0: ndarray[ 92 204 131 141 125 154 106 116 125  57 121 127 108  95  95 124 151  87 125 148  80 117 108
        130  93 134 171  95 121 123 112 113]
1: ndarray[158 107 106 122 104 121 114 116 141 146 136  79 174 121 118 135 150 147 128  97 148 153 114
        131 104  82  85  83 168 154 118 172]
2: ndarray[104 141 154 121 153 110 133 142 131  97 134  76 146  99  98 134 166 117 128 128 132 138 113
        158 125 122 115 110 152 135 126 135]
3: ndarray[106 133 152 114 141 110 118 168 133  85 125  79 147 111  84 133 168 135 128 136 112 121 117
        137 122 125 137  98 153 139 101 139]
4: ndarray[123  96 144 116 162  63 132 159 135 155 104 150 119 155 144 136 139 100 121 109 125 125 118
         97 143 120 122 158 136 135 155 106]
5: ndarray[125 149 131 124  96 145 144  89 139 126 124 186 116 126 120  85  88 151 156 119 169 117 162
        159 119 125 119 126  68 105 133 131]
6: ndarray[122  79 119 119  97 179 155 127 135 111 113 149 148 135 144  88 104 175 160 127 139 102 162
        176 120  93 127 164 111  65 115 122]
7: ndarray[141  88 164  97 147  84 154 148 137 141 126 101 121 158 131 125 137  92 106  98 137 124 131
         89 151 100 129 154 150 108 159 133]
8: ndarray[123 154 106 137 130 110 122 127 145 124 125 127 124 103 114 139 151 135 124 150 104 131 117
        109  99 113 139 103 124 142 153  99]
9: ndarray[150 107 126 141 112  97 139 157 141 139 124  97 167 113 108 125 161 168 149 102 155 119 114
        167 108 116  96 134 156 123 130 123]
10: ndarray[143 170 110 153 140 130 105 111 129 103 116 121 127 118 110 119 174 111 106 144  83 148 104
        101  91 148 152  96 125 146 110  99]
11: ndarray[108 154 147 146 106 132 170  80 122 132 118 209 112 120 117  93  96 162 149 125 154 123 160
        139 114 117 140 132  80  93 131 112]

ndarray[128 118 139 167 148 100 141 183 122 193 143 139 127 138 162 170 135 114 124 144 126 152  95
         99 167 188 129 115 163 147 108  99] -> 4
ndarray[ 96  98 169 101 146 142 138 115 121 129 132 111 140 154 136 101  92 114 122 137 157 129 165
        149 156 106 130 161 107 105 156 144] -> 7
ndarray[162 135  87 140 132 106  78 145 123 170 140 180 114 153 169 110  87 156 157 126 102 106 123
        115 166 192 140 148 101 168 126 122] -> 4
ndarray[ 94 169 161 108 130 179  54 107 115  71 136 123 118 147 122  89  68  85 133 159  94 131 136
        136 153 148 171 115 104 148 114 120] -> 0
ndarray[108 120 118 149 116 102 181 110 124 138 117 146 120  94 113 164 152 143 129 126 140 124 118
        127 106 134 114 115 139 129 133 119] -> 8
ndarray[140  99 138 112 110 105 145 123 154 184 123 171  81 150 168 109  82 143 148  92 172 102 153
        145 153 134 110 133 101 117 151 126] -> 5
ndarray[ 94 126 159  93 128 159 112 104 119 100 122 119 124  99 113 116 120 108 130 134 148 130 138
        131 131  96 122 126 114 109 155 135] -> 2
ndarray[186 112  57 169 103 171 133 139 115 147 128 124 133 137 148 154 128 154 109 143  89 125 100
        119 134 141 128 145 153 116 120 129] -> 8
ndarray[140 130 133 115 135 163  93 125  98 127 177 136 130 153 158 103  75 130 154 131 126 123 139
        142 197 189 126 152 117 162  68 168] -> 5
ndarray[180  74  91 165 115 160 155 153 125 136 120 113 166 111 136 151 150 177 133 136 113 157 116
        147 112 111 125 143 172 109 124 130] -> 9
ndarray[134 112 164 110 141 132 118 138 132 133 126 142 126 150 112  84 120 123 158 120 153  99 155
        172 128 132 124 173  92 111 145 127] -> 5
ndarray[131 125 131 110 101 149  96  93 133 129 138 112 129 134 125  95 110 143 136 112 156 143 143
        142 126 106  77 125 156 146 139 169] -> 1
ndarray[100 102 166 101 142 130 120 113 108 142 132 124 120 163 135  94 100 104 126 131 156 125 170
        139 176 104 124 163 112  90 138 141] -> 7
ndarray[135 122 131 125 111 103 147 104 130 195 141 159 102 149 172 104  85 169 148  90 183 104 160
        142 134 126 113 147 101 110 130 132] -> 5
ndarray[197 127  55 165 117 176 110 125  96 133 126 116 138 148 177 152 126 146 108 148  85 129 109
        114 119 160 134 138 141 131 102 113] -> 10
